One turn moves each row of this set onto another row. After a few examples, where does it send each row asked below?
Z759: [ -3   4  29  24   8 -19  27  -8   5  -8  38 -15   7  35   2]
Z548: [ 22  -1   4  43  22   1  15  22  11 -14  -6  -7 -42  -6   5]
Z939: [-12   5  -5   6  37   2  -1  29 -45  14 -17  13   2  19  18]
Z163: [-18   3  -1 -10  18 -11   7  31  53  21  -1  -9 -36   7   9]
Z814: [-37   3  13  -3   7  10   8  15  21  30  37   1 -24  49  20]
Z457: [-18  -2  -5 -11  11  12  -6  13  22  32  42   5 -28  48   7]
Z399: [ -2  -5  22  18   3  -2 -19  29 -45  -6   6   9   5   2   6]
Z609: [ 25   1 -13   5  46   3   7  11  12  18  43  13   4   0  10]
Z267: [  5  -1 -25  -1  24   6   4  15 -41  21  -5 -11 -11  15 -22]
Z649: [ 20   4  18  44  17  -9  12  27   3 -23 -18  -1 -32  15  27]
Z315: [ -1   2   4   3  -4   5  15  23 -37  23   9 -16  10 -13 -16]
Z132: [-42   1  24  31  22   0   8  20 -39   1  -7  -2 -11   7  15]
Z976: [-34  -1  13   0   3  11   3   9  22  26  45  -3 -29  46  11]
Z176: [-30   5   9  -7   0   9  11  12  23  33  38  -3 -23  47  11]
Z860: [ 32  16   4  23  11  -9  38  30   2  -2 -25 -10 -16  23  21]
Z111: [-11 -13  -4  23  34   7 -24  15 -41  -2   1   5 -23   9  -8]
Z559: [ 35  10  -9  23  15   1  38  25  10   6 -15 -17 -25   2   2]
Z65: [  8   7  10  -2  -2  -2   3  32 -46  15  -2   0  18  11   2]
Z750: [-10  -9  18  24   1   7  -4  25 -38   4  17  -4  -4 -20 -12]
Z118: [-14   5  22  11   4   4   5  37 -41  15   3   7  15 -13  15]
Z224: [ 34   4  -1  35  10  -8  22  17   7 -12 -10 -21 -36  12  -8]
Z139: [-25  -2   3  -7  16  10 -12  18  24  26  40  13 -29  48  17]
Z725: [-20  -2   3  -7  20 -10   1  31  52  17  -1  -6 -38   3   9]
Z929: [-19   3  -4 -15  16  12  -1  19  22  36  36  10 -22  50  19]
Z88: [ -9   3   8 -15   7 -25  -3  26  40   6 -10  -9 -31  42   9]
Z430: [ -3   6  35  25   9 -22  26  -3   7  -7  35  -9   9  38  14]
Z834: [ 12  -6   5   7  -4   1 -11  18 -41   3  13  -7   0   1 -25]
Z986: [ -6   1   6 -14   4 -25  -6  22  41   5  -7 -14 -35  41   4]
Z29: [  1   9  29  18   6 -20  34  -5   5  -2  35 -13  14  39   8]
Z945: [20  4 -8  8 47  1  8 13 10 20 39 17  8  5 20]
Z474: [ 20  13  11  32  25  -1  27  35   7  -4 -23   4 -21   4  33]
Z151: [18  0 -6 11 49  4  0 10 11 13 45 19  1  2 16]
Z293: [-26  -7   3  27  14   4  14   3 -36   6   4 -24 -19   5 -30]
Z637: [-25  12   6   8  13   0  36  19 -40  27 -15 -18   4  15  -3]
Z774: [-21   1   6  -9  20  -9   5  33  52  19  -4  -3 -36   6  16]
Z545: [-12   0  12  -8   5 -25  -8  25  42  -1  -8  -5 -35  41   8]

Z609 goes to Z29
Z814 goes to Z139
Now these:
Z637 goes to Z939
Z224 goes to Z559
Z774 goes to Z545
Z118 goes to Z399

One turn moves each row of this set onto another row. After a few examples, where does it send each row asked below?
Z489: [  3   2  -8 -18   7  -3  24 -23  42  10  -9  -1  15  -9 -14 -47 -38  -7
 -19 -14  20 -65 -27 -31  32  -1 -15  24 -42  -5   6   7  13 -32  40  21
  22]
Z59: [ -2 -28 -13 -10   2   2  13  18  34   9 -23  12  49 -22 -38 -30 -45  -1
 -50 -24  33 -62 -23 -14  12  -4 -17  26 -53 -24 -17 -14 -12   7  48   5
   2]
Z25: [-24 -36 -28  -5  34   7 -10 -25  18  31 -10  -6  19  15 -23 -14   3 -30
   8   5  18 -50 -44  35 -18  21 -61  13 -61 -39   5 -15 -19  -8  40 -31
  -5]
Z970: [-10  18 -43 -14 -22 -18  18 -35  49  18 -45   3  33  43 -22   4 -62  -7
  -6   3 -15 -49 -23  30  12  46 -23   2 -31   1   1 -46   6 -29  46 -10
  -9]
Z390: [ -2 -10 -24 -18 -19 -11  11  17  36  15  -5   0   5   1 -21 -37 -27 -13
 -77 -22  13 -43  -9  32  33 -22 -16  37 -75 -10  -2  -7  12  -1  37  13
   9]
Z899: [-32 -50 -27 -17  11  -2 -29 -33  20  22 -12   2  24   9  -8   8   1 -34
   9 -12  19 -42 -40  31  -7   5 -63  21 -64 -30  -1 -17 -22  -8  35 -19
  -4]
Z116: [-24 -42  -8  -9   2   0 -10 -40   6  22 -18  15  18  24 -19   4   1 -21
   9  -2  17 -37 -38  36 -16   4 -46  15 -68 -42   2 -25 -31 -14  34 -21
   0]
Z795: [ -9 -44 -29 -20  19  -3   5 -43  14  32 -21  -1  19  12  -9  -3  12 -22
  11  -6  10 -50 -48  40 -15   6 -55   8 -73 -27   2 -23 -26  -9  42 -22
   2]
Z492: [  0  -6 -25 -22 -15 -28   5  11  26  24  -2   7   8   9 -16 -35 -22  -7
 -67 -23  29 -46 -12  15  32 -22 -25  31 -58  -2   2  -9  10  -5  17  19
  17]
Z793: [ 37 -34  12 -17 -17  15 -19 -26  61  19  -5 -21   3  39 -12  -3 -71 -34
   1 -14   5 -42 -15  37  46 -30 -43  25 -64 -38   7  -9  19  16  24 -13
  -9]
Z39: [  9   1 -15 -25   1  -4  34 -24  43  18  -9  11   8  -9 -12 -50 -35  -5
 -30  -9  13 -57 -27 -18  49  13 -16  19 -46  -8   6  -4  15 -34  31  32
   8]
Z978: [ -3 -14 -25 -21 -10  -8  13  16  34  18  -4  10  12  -1 -14 -32 -22  -9
 -73 -28  25 -43 -13  23  42 -15 -26  28 -70 -13  -7  -9  12  -1  17  24
   1]
Z378: [ 32 -25  -9  -2   1  11 -16  -3  76  28 -14 -25  -4  32 -18  -7 -76 -22
 -10   0   7 -29 -18  38  45  -3 -50  35 -62 -34   4  -4  28  29  21 -25
 -15]
Z853: [ 20  15 -46 -11 -34 -12  26 -10  49  13 -55   6  24  37 -26   3 -71  -1
  -4   2 -29 -53 -26  36   5  21 -27   2 -56   6   4 -39  -8 -30  39   3
 -11]
Z903: [ -8  21 -41  -7 -30 -16  18   2  52  21 -49   0  38  21 -47  -5 -72  -7
   3  -3 -14 -60 -27  36 -10  23 -16   0 -35  -4   4 -30  -8 -26  54  -3
 -14]
Z592: [  5  -8 -17 -27  -2  -3  26 -24  42  11 -11  10   2  -4 -14 -47 -31   5
 -23   0   4 -53 -20 -23  36  12 -16  36 -56   6  14  -5   4 -39  38  30
  17]
Z147: [ 30 -19   0  -8  -7   8 -26 -30  75  19   2 -19   8  24 -13  -8 -86 -43
 -10  -6   4 -36 -19  47  53 -10 -39  32 -53 -25   1 -11  18  23  26 -12
  -5]
Z298: [ 38 -21   7 -13   7  -1 -17 -27  79  43  -5 -23   4  18 -16 -16 -82 -22
   5  -5   9 -42 -17  33  47 -16 -41  25 -47 -22   9  -7  28  22  25 -12
  -3]
Z136: [-23 -40 -28 -19  27  14 -17 -32  13  28 -27   8  18  11 -18   6   7 -25
   3  -9  18 -38 -34  36 -14   9 -63  15 -64 -45   4 -15 -18   2  33 -21
  -3]
Z645: [ 24 -19 -17  -7  -8  12 -24 -14  87  26   5 -26  16  30 -22  12 -78 -16
 -13  -5   7 -43 -11  43  53  -3 -47  26 -66 -29  -1  -5  15  14   9 -24
  -7]
Z940: [ 50 -28   2  -8   4  19  -9 -16  75  27 -11 -19   2  22 -19  -5 -69 -28
  -2  -5  10 -37 -26  51  48 -18 -39  28 -76 -29  -6  -2   8  19  27 -25
  -3]
Z54: [  4 -34 -12 -18  16  10   6   2  33  15 -22  18  49 -33 -23 -39 -44  -4
 -44 -18  22 -71 -24 -13  11  -9 -27  23 -68 -33 -10 -22  -2 -12  62  -2
   0]
Z766: [ -7   6 -45  -6 -44 -19   7 -17  48  11 -43   9  29  33 -40  -1 -71 -20
  -1   1 -24 -52 -34  23   6  38 -23   4 -35  -5   6 -31 -15 -37  52   2
 -13]
Z470: [  6  27 -56 -23 -24 -17  16 -10  46  23 -43   2  27  40 -30  -9 -62 -11
   4  15 -20 -55 -20  24   5  37 -33   6 -38   1  11 -40   2 -23  48  -2
 -23]
Z130: [-34 -48 -20 -10  19  -7 -10 -23  17  33 -14  -3  11  14 -18  -1   8 -14
   5 -12  20 -38 -35  44 -18   7 -59  23 -58 -17   9 -16 -19   0  21 -10
   6]
Z109: [-20 -30 -24 -19  16   5 -12 -40   5  49 -13 -10  -2   2 -20   8   7 -29
  -9  -5  11 -51 -51  32 -11   0 -47   9 -58 -32   6 -12 -27  -7  42 -18
  -1]
Z620: [-20 -49 -22 -16  17  13 -16 -32  15  42 -13 -10  12  13 -22   5   0 -32
   5  -9  13 -60 -34  34  -1  25 -54  10 -48 -36  -7  -9 -25  -6  42 -34
  -1]
Z583: [ -4 -28 -14 -16   7  11  19  13  36  14 -24  17  46 -32 -33 -37 -35  -5
 -43 -26  28 -67 -31 -11  22   4 -22  14 -60 -37 -16 -13  -6 -18  50   6
  -7]
Z632: [  1  20 -52 -16 -25  -9  18 -17  55  17 -54  13  29  43 -45  -2 -63 -12
   1   3 -18 -45 -27  21   3  38 -24  -3 -45 -12  12 -29  -6 -35  51   4
 -12]
Z919: [  3  18 -33 -12 -42 -10  20 -23  54   9 -35   7  37  48 -37   2 -72 -19
   6   8 -18 -53 -19  23   4  15 -11  -3 -54  -6   5 -36 -16 -28  52   9
 -18]
Z772: [ 43 -15  -9 -18   0  17 -15 -24  77  25  -6 -20   4  33 -26 -12 -73 -32
 -14  -7   1 -35 -15  47  52 -10 -45  23 -58 -38  13  -5  25  28  20 -10
  -5]
Z880: [ 35 -19  -1 -20  -4  25 -17 -19  84  13  -2 -34   7  14 -35   2 -73 -13
  -6  -4  16 -37 -34  36  50 -14 -39  35 -67 -29  14 -10  15  13  13 -17
  -4]
Z745: [  0  10 -40 -15 -17 -10  17 -16  49  21 -52   9  29  42 -35   7 -73 -10
 -21  -5 -10 -48 -34  23   1  27 -21  -3 -45  14   8 -62   0 -27  50   8
 -14]

Z489 goes to Z59
Z620 goes to Z645
Z793 goes to Z919
Now these:
Z39 goes to Z583
Z109 goes to Z880
Z632 goes to Z136
Z25 goes to Z378
Z130 goes to Z298
Z899 goes to Z147
Z940 goes to Z853
Z592 goes to Z54

